In the rows, 128 means zero.
Where one turn sends some rows of the set: a few examples, then the rows asked:
E: [148 166 143 153 140 116 101 118 144 106 144 153 108 118 116 143 157 162
  84 155 119 148 116 130 119 135 121 128 153 126  99]
L: [142 120 110 166 128 121 143 127 140 122 100 137  96 105 119 184 131 131
 130 166 101  99 151 121 131 103 155 168 137 138  91]
V: [144 140 156 170 118 116 109 120 142 110 143 153 100 157 121 143 145 176
  92 172 111 184 118 143 130 116 177 110 143 134 128]
D: [148 127 102 156 131 142 133 128 128 115  89 142 105 116 111 177 137 128
 110 138 103 105 133 125 129  98 153 168 143 150  85]
S: [119 132 136 142 141 154 144 109 135 136 166 146 135 139 102 135 137 144
 144 111 151 141 145 144 140 155 103 111 136 145 136]
T: [118 138 136 151 147 135 137 111 143 155 168 144 124 133 103 125 149 128
 148 132 161 137 158 145 127 153 104 129 135 135 148]
F: [111  88 115 157  95 110 157 121 129  74 144 144 108 174 127 132 142 128
 141 178 109 153 144 128 133 123 167 144 122 138 152]
N: [120 139 125 149 154 131 151 113 135 138 166 148 140 129  96 131 149 138
 143 120 154 117 150 144 130 157 109 127 141 137 140]
P: [118 150 138 151 143 130 145 106 138 136 161 130 148 129 109 144 142 121
 154 116 151 133 141 137 141 142 108 130 150 149 153]
R: [116  97 119 144  95 128 145 118 118  64 144 147 104 171 132 141 134 117
 144 164 102 157 128 125 132 121 148 138 113 147 142]
X: [124  99 117 156  88 107 152 113 126  89 145 130 104 183 140 150 138 115
 148 169 115 146 134 109 135 112 162 140 132 155 151]
K: [141  88 128 152 127 147 113 115 158 145 129 129 113 141 109 133 161 158
 102 159 166 152 172 156 119  91 190 156 113 160 158]
Q: [143 123 102 161 142 129 150 126 137 123 100 147 114 104 106 181 135 142
 120 150 108  84 145 121 124 112 152 165 136 144  94]
B: [155 152 151 144 134 128 115 117 138 131 143 171  88 127 117 163 131 186
  98 157 114 137 121 111 124 146 133 113 138 134 104]
Z: [149 132 113 158 136 137 142 117 142 140  96 139 116 116 113 178 117 128
 126 150 107  94 146 107 138 106 156 170 147 169 103]
C: [108 100 130 163  98 107 166 121 129  85 150 138 107 174 130 133 136 110
 146 179 105 146 137 134 130 128 143 141 126 133 143]
Y: [145 137 167 139 125 135 100 117 142 102 144 162  95 144 121 125 134 164
  74 186 112 169 120 138 121 123 162 137 119 151 136]
H: [155  98 128 155 127 165 104 112 156 151 123 124 116 149 112 134 158 160
 107 140 163 162 166 158 121  88 181 140 125 167 130]
M: [146  97 137 148 120 153 111 101 171 147 131 112 126 146 122 138 156 144
 105 158 170 151 167 137 117  87 163 155 118 179 155]
U: [143  96 135 162 135 148 114 114 159 165 130 123 101 134 106 149 150 147
  97 163 167 143 171 158 118  84 178 153 115 164 145]

T moves to U
S moves to H
N moves to K
Now find these:
P moves to M
E moves to Y

Where one turn sends some rows of the set: a few examples, then the rows asked:
Mef: [130 170 125  96 103 146 146 111 126 128 127 113]
Purot: [126 116 148 101 123 133 164 121  84 141 143 126]
mil: [133 129 141 143 100 148 148 112 103 110 150  96]
lun: [129 165 127  77 124 141 127 115 119 131 130 122]
Raf: [117 142 147 147 149 125 105 124 100 163 141 139]
gutut: [166 126  99 126 117 152 130 142 143 159 134 124]
ruf: [129  77 108 143 121 140 109 116 132 135 149 149]
nelu: [157 129 112 126 118 142 124 141 161 147 108 154]
nus: [139  98 125 136 163 120  98 115 130 149 120 138]
suz: [122 127 157 103 144 121 101 114 109 102 122 152]
goli: [126  87 123 156  96 138 138 114 131 149 142 150]
dom: [142 102 138 140 101 133 133 126 111 160 147 172]
gul: [138 116 122 134 106 154 170 127 111 103 143 115]
Ruson: [128 122 124 116 146 126  97 146  93 127 160 154]
Midip: [144  93 121 128 126 136 105 129 113 147 154 170]
veno: [129 131 132  66 122 137 118 115 140 132 120 128]
lavo: [121 131 169 108 120 123 137 109  83 140 140 121]
fikip: [123 158 113 102 110 148 134 107 143 108 120 112]
zaf: [149 143 120  98  91 157 144 125 144 120 130 113]
Duz: [139 143 140 113 122  96 131 124  77 131 118 143]
Labe: [130 109 120 124 135 145 137 127 132  75 122 146]
gisi: [119 141 124 183 132 142 114 123 132 125 133 126]
pator: [129 120  99 145 119 118 125 113 111  91 121 101]
Nepe: [112 135 131 159 155 129  90 121 125 131 129 143]
masi: [123 148 139 173 125 138 130 123 106 156 145 121]
dano: [101 118 130 164  91 126 151 120 127 126 132 129]
gipoz: [136 126 129 140 125 146 113 118 126  71 132 126]
lise: [121 155 116  82 129 142 116 110 136 111 122 122]
nuv: [141 130 111 116 143 106  99 126  97  97 120 138]
Lano: [ 99  97 103 143 135 129 105 123 127 106 145 123]
buta: [141 105 122 171 130 130 124 114 152 131 109 135]
mabe: [164 125 134 170 114 137 147 127 122 156 129 132]
rubuk: [128 141 150 137 104 122 142 142  92 146 146 161]
nefi: [135 135 120  90 109 148 122 120 160 107 113 130]
mes: [161 118 138 136 146 126 120 128 101 175 140 134]
zok: [142 140 131  75 104 146 138 121 124 146 136 111]
Mozi: [126 134 126 141  96 107 155 111  94 128 118 108]
Rofep: [119 109 143  88 151 124 129 121 106 114 121 158]
futug: [142 111 108 110 126 138 129 127 138 183 130 115]
pala: [133 115 120 111 127 127 123 124 157 170 102 143]

nuv moves to Duz
gipoz moves to suz
goli moves to ruf
Now find these:
futug moves to gutut
dano moves to Lano
zaf moves to nefi
Raf moves to masi
fikip moves to lise
nus moves to mes
Labe moves to Rofep

Where one turn sends some rows of the set: a few examples, then the rows asked:
Goso: [ 77 153 124 131 114 117 130 143 146 146 146 148 140 125 128 129 135 150
 169 162  97 117 106 173 121 145 116]
tezu: [118 133 106  73 161  92 127 126 150 136 156 150 191 120 103 103 142 177
 161 136  93  94 109  81 168 115  95]
Pemu: [111 149 112  94 110  88 138 115 178 134 121 151 200 119 123 108 137 150
 168  94  80 124  81  99 158 109  90]
kimor: [139 138 149 141 107 131 129 141 195 136 121 121 170 127 115 101 122 160
 130 141  76 124 100  78 132 109  69]
nemup: [125 124 112 109 149 138 132 112 155 101 144 161 168 163  96 125 153 138
 138 132 119 127  95  89 176  88  85]
rab: [114 177 121 122 169 103 105 172 146 154 141 119 148 119 109 161 149 154
 167 164  83 106  70 127 141 143 124]
gub: [ 73 132 124 132 127 112 115 135 165 133 103 102 163 117 125 119 132 137
 158 150  92 120  83  51 138 116 112]
Gileb: [120 137 123 112 128  43 116 151 159 135 184 138 153 130  99 118 119 146
 151 142  98 121  85 136 161 126 106]
Zibe: [148 145 108  96 119 104 159 138 110 143 134 132 177 161 109 108 151 140
 146 146  99 123  74  70 161 121 109]
Rarit: [110 147 134 125 145 162 145 145 152 129 136 124 154 128 111 102 149 165
 139 122  87 114 102  74 159  89  61]
Dosi: [126 149 109 136 145  86 118 120 144 125 101 125 156 164 115 123 148 146
 156 141  91 116 101  45 137 122 111]
lafup: [123 166 116 138 133 151 141 134 125 160  89 145 150 126 130 146 134 153
 171 161  76 123  76 136 137 122 119]
Ses: [104 142 123 146 153 144 130 143 181 141  93 197 154 136 120 120 142 152
 165 148  99 122  97 146 136 117 107]
ser: [113 166 111 133 123 135 114 144 157 121 155 143 123 132 140 143 123 162
 159 167  84 100 108 164 125 137 113]
Dol: [121 136 117 135 122  99 107 142 114 111 174 117 135 121 132 127 143 121
 147 182 103 128  86  96 167 118 125]
Peted: [126 121 109 110 105 123 121 121 198 144 144 133 214 134  95 105 124 147
 167 137 102 115 109  96 154  93  95]
gired: [134 135 105 126 126 137 133 135 131 143 170 186 140 138 159 135 115 161
 164 147 112 152 103  95 160 117 102]
Bim: [124 138 112 127 123 159 119 156 144 161 126 146 143 100 128 127 130 129
 145 162 112 153  78 136 131 105 124]
tugif: [115 122 130 121 100 136  90 162 154 124 184 149 163 133  95 109 123 138
 155 161 102 125 115 126 169 107  85]
Lubik: [ 91 153 119 121 135 113 133 136 157 144 194 206 155 160 109 119 132 150
 174 144  73 118 103  96 151 127 112]
Nof: [104 159 120 131 126  84 153 136 202 116 121 112 161 120 110 143 138 149
 162 112  65 131  96  93 171 124  91]
Guvuk: [132 151 123 139 134 110 106 145 206 135 147 192 161 120  93 123 156 144
 159 158  82 119 103 144 133 124 125]
mul: [107 148 128 146 125 113 110 147 157 129 143 157 142 139 155 125 134 140
 146 163 107  99  87 160 114 153 121]
vugiz: [108 144 111 121 147 150 149 140 153 118 149  92 176 124 132 119 147 121
 143 155 102 123  82  71 169  89 103]
gino: [111 150 138 126 150 105 117 124 114 165 182 158 163 152 136 155 124 162
 163 139  99 110  58  96 150 139  99]
Topad: [136 151 115 127 156  57 154 144 180 137 141 105 174 159 101 121 148 157
 158 152 104 119  95  78 151 118 105]
pokuf: [114 176 120 123 174 112 126 145 169 147 113 166 157 121 132 126 132 168
 163 153  57  80  73 132 129 132 120]

Dosi moves to Rarit
gub moves to kimor
Peted moves to Topad
Now find these:
tezu moves to Zibe
tugif moves to Gileb
mul moves to ser
lafup moves to Ses
Guvuk moves to rab
Lubik moves to gino

Where one turn sends some rows of the set: a few examples, then the rows asked:
belo: [128 141 113 124 122 112 172 159 112 124 171 128 117 130 172 103 136 118
 146 114 170  89 152  92 133 121  74]
lapa: [123 145 131 119 154 133  95 117 121 100 180 161 129 116 146  99 124 129
 164  82 185 119 120  88 142  87 136]
damul: [129 162 139 101 122 110 164 155 162 130 130 151 107 122 157 125 150 136
 159  65 114 106 131  93 147  93 110]
nepi: [122 149 105 109  95  92 128 158 122 154 171 162 143 121 139  93 139 107
 169  98 183 101 160  91 133 106 128]
vake: [125 184 128 105 134 133 135 142 115  99 131 148 135  76 142 126 136 123
 175 111 128  96 171 110 123 160 103]
roniv: [137 134  95  99 143  81 141 173 118 135 121 154 145  97 170 116 146 132
 183  67 142  99 122 140 140  78 109]
malep: [105 151 137 127 150 153 112 100 115 115 168 168 126  91 147 102  99 134
 158  91 146 126 100 100 132 103 125]
vasil: [ 96 138 133  99 104 100 156 141  89 113 145 153  90 124 168 122 143 120
 132  77 165 123  93 133 143 100 100]
zazen: [113 159 132 108  85 104 136 135 109 115 144 147 149 119 165 109 126 118
 140  92 177 132  74 104 107  81  72]
Mig: [ 96 169 111 136 110 112 149 126 143 134 123 152 127  88 161 105 122 165
 180  99 157 108 127 126 130 135 134]
zuri: [ 97 168 118 113 112  95 150 135  91 128 158 165 110 115 165 113 123 119
 138 100 182 149  93 103 122 101  91]
kor: [116 152  96 112 107 142 180 137 121 106 143 144 143 111 166 117 125 157
 167 122 178  84 123 134 100  95  93]
Nila: [111 117 125 121 154 148 101 136 103  93 148 144 161 121 145 122 139 117
 147  75 150 123  69 114 141  91 111]
zerog: [109 161 124  95  87 120 151 129 119  98 154 137  90 105 179 109 134 139
 134  60 151 109 105 109 124  90 100]
Rugum: [126 173 154  87 153 112 158 137 106 138 147 148 143  88 131 130 121  99
 151  77 147  93  96 114 124 135 163]
Meb: [113 144 123  90 156 148  89 140 122 126 146 174 142 119 163 144 108 113
 160 116 138 127 145 113 125 143 124]
dek: [139 150 131 100 129 145  86 108 109  89 140 136 157 104 164 135 128 128
 156  97 121 103 162 120 146 122 123]
puna: [ 78 169 104 113 124 115 172 158 103 134 137 174 167 131 129 108 137 127
 137 103 159 142 118 125 124  94 134]
Pipup: [135 137 127  97 153 137  89 136 107 103 139 155 132 120 161 165 141 114
 165 101 122 114 146 122 149 136 121]
gadub: [ 92 126  90 128  98 118 137 173 117 125 125 128 163 130 140 130 172 121
 152  88 155 112  99 116 135 138 114]
zafot: [129 171 137 106  93  97 130 152 118  89 158 147 119 112 166 110 147 131
 155  66 180 111 100 107 107  67  89]
resog: [124 172 121  86 167 111 155 145 108 131 135 130 175  95 146 125 120 102
 139  76 155 109  82 104 118 130 153]
gubi: [148 140 129  75 138 106 119 160 125 102 119 141 168 124 162 112 131 100
 171 107 163  79 168 131 145 123 106]
rorit: [127 174  91 107 127 144 129 161 112  99 133 128 179 102 158 123 121  99
 149 116 119  96 137 108 113 152  94]
pif: [132 157 119  98 149 136  76 143 102  85 151 147 182 106 159 118 128 120
 154  94 147 114 166 119 121 107 122]
pugu: [128 114 128  98 169 129 103 140 101 109 167 168 126 119 146 120 137 111
 160  69 160 117 102 109 152  75 121]
Reg: [122 154 125 127  82 119 142 146 108 148 146 144 158  76 141 103 130 110
 160  82  97  91 120 110 120 109  88]
filam: [126 129  88  59 135 141 139 154 112 112 108 143 166 116 155 145 138 104
 160 111 137  99 138 127 135 138 102]
Deku: [122 184 111 135  96 101 153 137 114 120 146 144 193 138 138  98 133 118
 140 108 155 121 120 106 134  75 122]
sibir: [135 173 151  90 147 102 142 128 123 122 135 125 182 103 138 115 126 109
 151  80 184  96  99 102 125 124 161]
Gafi: [120 143 111 140 104 126 171 163 106  93 158 125 133 139 163 120 149 130
 151 117 172  72 123 135 123 115  93]
patim: [ 79 149 135  93 129 124 179 162 135 141 120 177 118 122 138 123 144 138
 147  80 130 126 120 125 135 109 125]
luziz: [155 181 135 134 100  93 146 147 142 111 144 131 155 132 150 116 153 121
 157  81 127 100 125  91 147  74 106]
dode: [112 129 142 124 126 166 107 110 111 102 165 140 138 102 138 114 129 118
 142  73 122 113  88  91 140 106 107]
fenuv: [123 143 113 101 138 120 178 162 103 121 140 162 138  94 151 126 148 145
 179 110 170 103 129 123  98  87  62]
Gemi: [140 181 143  95 138 116 144 136 118 112 148 115 163  90 128 132 150 107
 148  65 154  93 102  81 120 134 152]
fevin: [106 144 138 100 143 151  80 153 108 106 141 163 185 115 152 126 116 108
 150 108 138 121 137 130 109 131 113]
zuva: [127 173 126  99 132 117 127 152 111 110 139 176 149 113 140 124 118 105
 184 137 171  89 162 140 122 142 131]
vom: [121 126 148 108 117 120 179 147 108 141 142 145 133 105 155 110 135 122
 158 114 152  96 136 107 121 113  45]
zad: [144 154 136  61 143 116 153 133 122 134 145 128 148 102 139 134 135  97
 146  63 152  86 105  92 134 121 160]

gubi moves to vake
fenuv moves to kor
Now find these:
lapa moves to dode
zuri moves to zazen
puna moves to Deku
fevin moves to pif
Mig moves to gadub
Rugum moves to resog

Where one turn sends some rows of the set: a few examples, then the rows asked:
Fuzus: [ 88 137  79 103 119 147 122 130 111 167 114  69 129 131 121 141]
Nalin: [113 115 114 109  95 137 134 123 142 180 148  78  84  99 139 167]
Diz: [155 153  98 142 104 143 134 104 154 145  94 105  80 123 116 142]
Pifu: [122 140 109 138 115 177 148 102 126 169 125  62  97 129 149 135]
Bupes: [129 169  92 117 137 162 109 139 136 135 106 107  74  76 124 171]
mek: [138 144  75 114 126 139 150 136 159 147 161 105 109 138 162 108]
vur: [100 172  91 103 172 114 144 151 126 161 151 112 119 102 122 143]
Feko: [107 156  78  93 171 132 145 114 157 164 156 121 128  93 123 143]
kinil: [152 153 106 129 121 166  95 120 111 157 141  91  96  83 108 124]
mov: [ 92 142  71 109 116 138 123 130 110 176 115  70 127 129 119 146]
borat: [ 86 140  98 152 118 131 119 145 136 124 128  72 117  97 111 153]
bog: [147 143  93 155 151 139 156 139 158 124 150 120 116 117 148 148]
guroz: [145 186 114 153 139 143 148 132 146 137 159 114 105 102 151 145]
Biba: [127 136  73 153 138 128 151 101 132 189 118  93  85  93 104 141]
bosit: [ 88 133  97  90 126 154 129 124 116 150  98 121 117  76 115 144]
temes: [111 141  77  95 108 139 145 107 126 114 128  97  77  87 116 118]
vil: [119 136 104 135 111 176 151 105 134 164 121  61  98 137 146 139]
naza: [140 175  79 126 116 122 168 126 147 159 160 102 111 145 132 124]
vad: [112 152  97 117 143 151 125 133 154 169 162 107 149 116 133 101]
zuga: [111 153 125 107 130 150 160 140 130 173 171 103 135 122 128 116]
gudid: [154 152  96 149 105 151 133 107 157 150  94 104  82 121 120 152]
nufe: [134 164  90 115 135 163 109 131 136 142 103 116  77  73 127 171]
rumap: [149 142 109 101 143 132 130 128 160 144 160 135 123 100 130 172]
kob: [136 162 120  98 128 108 143 130 148 144 144 149 106  92 134 145]
Mep: [ 85 131 104  91 116 155 137 128 120 153 103 121 115  74 114 147]

Fuzus moves to vil
vad moves to mek
Nalin moves to Biba
Now find these:
mov moves to Pifu
vur moves to zuga

